In the data rows, the value 128 means zero.
Every row has a hidden score from 0 to 12. What is each row's score? 6 is about the middle.
[ 56 200 141 113  40  98 205  67] 2
[178 107 125 200 147 186 114  81] 12
[121 129 136  86 131 106 111 150] 2
[ 82 155 131 209  90  60 255 162] 10
[ 82 161 142  85  90  96 144 113] 1
[151 117  80 155 129 175 101 119] 8
[143 118 163  96 158 113 101 144] 4
[158  95  91 180 150 153 125 170] 11
[132 118 111 109 105 142 111 131] 5
[180  86 196 173 229 160  77  95] 12
[149  80 140 108 187 119  73 180] 6
[165  99  93 170 140 190 107  80] 12
[151 106  91 158 143 168  88 132] 9
[197  44  79 159  98 201 122  56] 12
[108 150 132  96 146 108 104 150] 1
[145 119 111 128 160 152  80 151] 5
[167  93 127 142 165 169  86 107] 9
[162 118  71 173 111 191 121  80] 11
[108 146 120 124 114 129 119 142] 4
[116 129 127 105 135 116  99 161] 3
[119 153 172 150 106  98 181 121] 7
[127 145  99 149 103 164 125 103] 6
[156 114  99 156 149 172  98 115] 9
[155  88 183  63 137  90 156 177] 4
[146  74  59 148 123 168  72 151] 9
[155  93  86 139 125 165  95 140] 8
[139 149 158 141 161 136 109 134] 5
[159 115  94 164 131 170 110 116] 9
[143 120 158  80 162 103 132 137] 3
[113 160 126 108 130 127 113 137] 2
[114 154 142  99 160 105 111 145] 1
[118 140 132 124 142 126 122 178] 3
[167 122  98 159 129 171 127  99] 9
[164  98 174  89 173 105 127 152] 5
[ 94 138 104  98  95 124 108 149] 2
[136  19 103 120 140 104  80 242] 9
[118 169 148 105 148 113 132 118] 2
[181  86 144 169 181 184  96  67] 12
[ 86 192 129 150  61 112 222  66] 6
[ 90  66  34 161 123 107 135 160] 11
[144 122 187 111 201 112  74 166] 4
[111 170 156 127 126 122 132 108] 4
[142 120 141 113 185 130  78 168] 4
[102 107 117 129 142 107  89 207] 4
[145 109 126 114 174 146  70 159] 5
[145 176 168 139 108 136 169  76] 6
[ 81  77  93 154 124  95 112 210] 8
[ 92 114 111 170 110 105 143 149] 9
[ 85 166 150 158  73  84 224  80] 8
[ 11 224 161  88  17  67 206  39] 0
[146 121 112 133 161 150  87 154] 5
[119 145 131  96 126 116 125 133] 2
[125 121 103 149 150 121 130 164] 7
[129 149 210 107 213  75 148 163] 3
[147 121  90 148 137 168  91 130] 7
[128 152 164 121 178 110 116 151] 3
[119 154 125 135 130 132 116 119] 5
[ 96 168 148 106 118 106 128 123] 2
[151 117  82 154 133 174  95 119] 8
[155  86  87 192 129 164 126 168] 12
[107 134 130 144 123 122 126 163] 5
[182  81 159 110 151 136 149 129] 9
[136 136  93 157 108 167 117 103] 8
[ 82  94 108 215 116  73 212 226] 12
[108 165 112 127  90 142 151 104] 4
[178  99 211 179 230 159  95  96] 12
[164 105  70 180 118 192 113  87] 12
[159  92 119 119 156 158  86 132] 7
[188  63 146  99 133 147 127 123] 9
[125 157 126 156 101 147 146  84] 7
[191 141 161 170 158 154 149  87] 10
[166 111 194 119 203 123 118 160] 6
[107 109 113  82  95 111  98 160] 2
[ 89 112 127  83 132  89  63 138] 2
[ 82 161 138  99 121  95 111 138] 1
[187  51 114 128 145 171  97 103] 11
[140 114 115 211 126 101 225 117] 12
[130 135 102 144 124 155 116 129] 6
[139 161 134 141 119 150 136 100] 5
[166 113 215 137 238 124 110 148] 8
[150 127  78 162 117 187 103  97] 8
[ 99 151 129 104 138 103 115 151] 2
[129 168 146 137 114 140 150 101] 5
[134 121  95 158 120 145 137 120] 8
[176 134 102 181 114 184 143  61] 11
[140 139 108 130 116 163 111 116] 5
[158 100 111 106 118 161  81 131] 5
[100 175 150 122 106 112 148 106] 3
[146 109  80 127 109 172  96 133] 6
[159 175 178 147 108 127 202  57] 8
[116 123  74 117 129 132 125 143] 4
[ 94 159 137  90 112 103 128 127] 1
[170  27 152  63 151  99  91 154] 7
[134 152 138 115 151 124 113 144] 3
[123 154 131 121 133 138  95 133] 3
[102 118  98  99 103 120  97 152] 3
[ 92 178 151 115 108 106 142 109] 2
[154 137 119 172 134 178 101  99] 9
[143 110 160  72 125 102 136 166] 2
[147 119 153  84 151 110 125 144] 3
[157  67  60 135  94 174  92 129] 9
[143 155 141 152 109 146 152  87] 7
[126 138  88 161 102 161 144  91] 8
[150  76 110 146 151 142 113 230] 8
[162  94  93 149 142 167  97 129] 9
[188  76 177 162 224 166  91  89] 12
[114 159 117 147 104 137 156  91] 6
[ 97 171 122 169  82 118 210  77] 8
[ 16 195 145 116  46  41 212  77] 2
[148 159 146 135 145 134 129 115] 5
[169 140 151 147 168 137 138 117] 7
[ 70 116  98  26 114  66 100 154] 0
[ 81 176 163 155  82  67 224 105] 6
[158 123  69 175 106 199 115  75] 10
[103  89 100 177 130 119 132 179] 10
[145 159 145 162 111 143 162  75] 8
[127 158 146 130 138 131 115 131] 4
[ 43 174 131  91  89  64 155 107] 0
[119 143 129 114 101 133 145 140] 4
[127 176 188 102 161  85 172 138] 2
[137 139 132 146 143 137 107 143] 6
[156 158 127 145 117 159 150  75] 7
[142  96 100 179 148 147 130 186] 10
[110 141 126 152 116 131 121 133] 6
[ 84 177 138  95 122  98 127 117] 0
[120 183 189  98 159  82 172 123] 1
[100 176 132 109 117 111 151 123] 1
[166  91 169 124 218 144  71 146] 8
[123 157 137 106 154 119 119 135] 2
[108 142 131 123 134 115 125 166] 3
[166  94 120 142 158 175  90 100] 10
[ 43 125 106  94 107  61 121 171] 2
[122 159 138 106 131 124 125 132] 2
[159 107 115 114 119 155 108 126] 6
[167 137 129 162 129 152 152  98] 9
[138 132  80 146 109 173 115 109] 7
[118 128 128 133 153 116 119 189] 4
[202  36 212  63 204 100 121 170] 7
[116 132  87 148 102 162 121 103] 7
[125 141 127 193 112 105 222  96] 12
[124  54  71 191 170 116 126 220] 12
[130 123 166  71 128  94 149 164] 2
[149  49  73 163 154 128 118 181] 12
[125  95  90 165 152 131 113 177] 9
[ 92 176 125 103  98 114 155 113] 1
[119 155 159  97 179  96 124 132] 2
[ 96 163 114 166  84 124 195  76] 8
[143  99 122  87 103 138  93 153] 4
[ 58 199 139 115  40 100 206  69] 2
[190 167 181 148 139 130 197  61] 8
[161 136  95 150 126 174 121  93] 8
[109 140 135  85 119 101 124 139] 1
[ 64 119 108 134  88  94 134 152] 6
[118 151 158  81 127  99 149 144] 1
[135 163 141 117 149 125 129 126] 3
[139 120 114 129 159 144  87 188] 4
[138 131 193  81 163  84 166 153] 3
[140 130 126 177 139 151 156 175] 8
[176 128 151 195 162 175 113  91] 12
[174 118  79 181 106 192 137  69] 12
[130 141 143  98 141 118 120 151] 2
[118 172 142 157  87 125 201  64] 8
[131 145 131 121 153 132 105 166] 3
[132 152 120 118 120 145 121 117] 4
[ 70 166 135 101  94  96 134 123] 1
[144 124  79 165 104 177 121 101] 9
[101 184 136 109 112 115 152 106] 1
[ 88  98 112 177 126  85 158 208] 9
[112 167 128 138 109 128 160 106] 5
[175 103 125 180 160 187 108  82] 12
[123 209 177 108 106 111 190  59] 2
[118 113 123  87  89 123 116 143] 3
[102  74  87 175 127 126 104 193] 10
[153 128  86 168 111 182 118  92] 9
[ 38 120 118  42  61  69  99 157] 0
[102 141 129  84  96 113 127 130] 1
[165  98  86 186 134 170 127 145] 11
[160 106 171 130 209 139  73 165] 6
[185  84 121 169 162 194 115  46] 12
[162 159 226 130 206  94 179 151] 5
[140 102  81 177 142 151 119 145] 10
[152 103 141 105 189 141  74 157] 5
[157 117 103 174 133 182  98 108] 10
[183 138 150 194 132 169 145  71] 12
[154 109  93 162 138 171  90 131] 9
[ 68 158 137  75  75  87 152 123] 0
[160 122  67 172 106 193 119  82] 10
[149 113  71 165 118 187  91 104] 9
[139 212 189 115  74  89 255  35] 4
[  0   0   0   0   0   0  21 190] 0
[123 157 128 122 136 135 107 132] 3
[143 159 142 140 129 135 149 110] 6
[158 144 133 154 119 155 137  89] 8
[132 108  75 180 133 147 143 124] 11
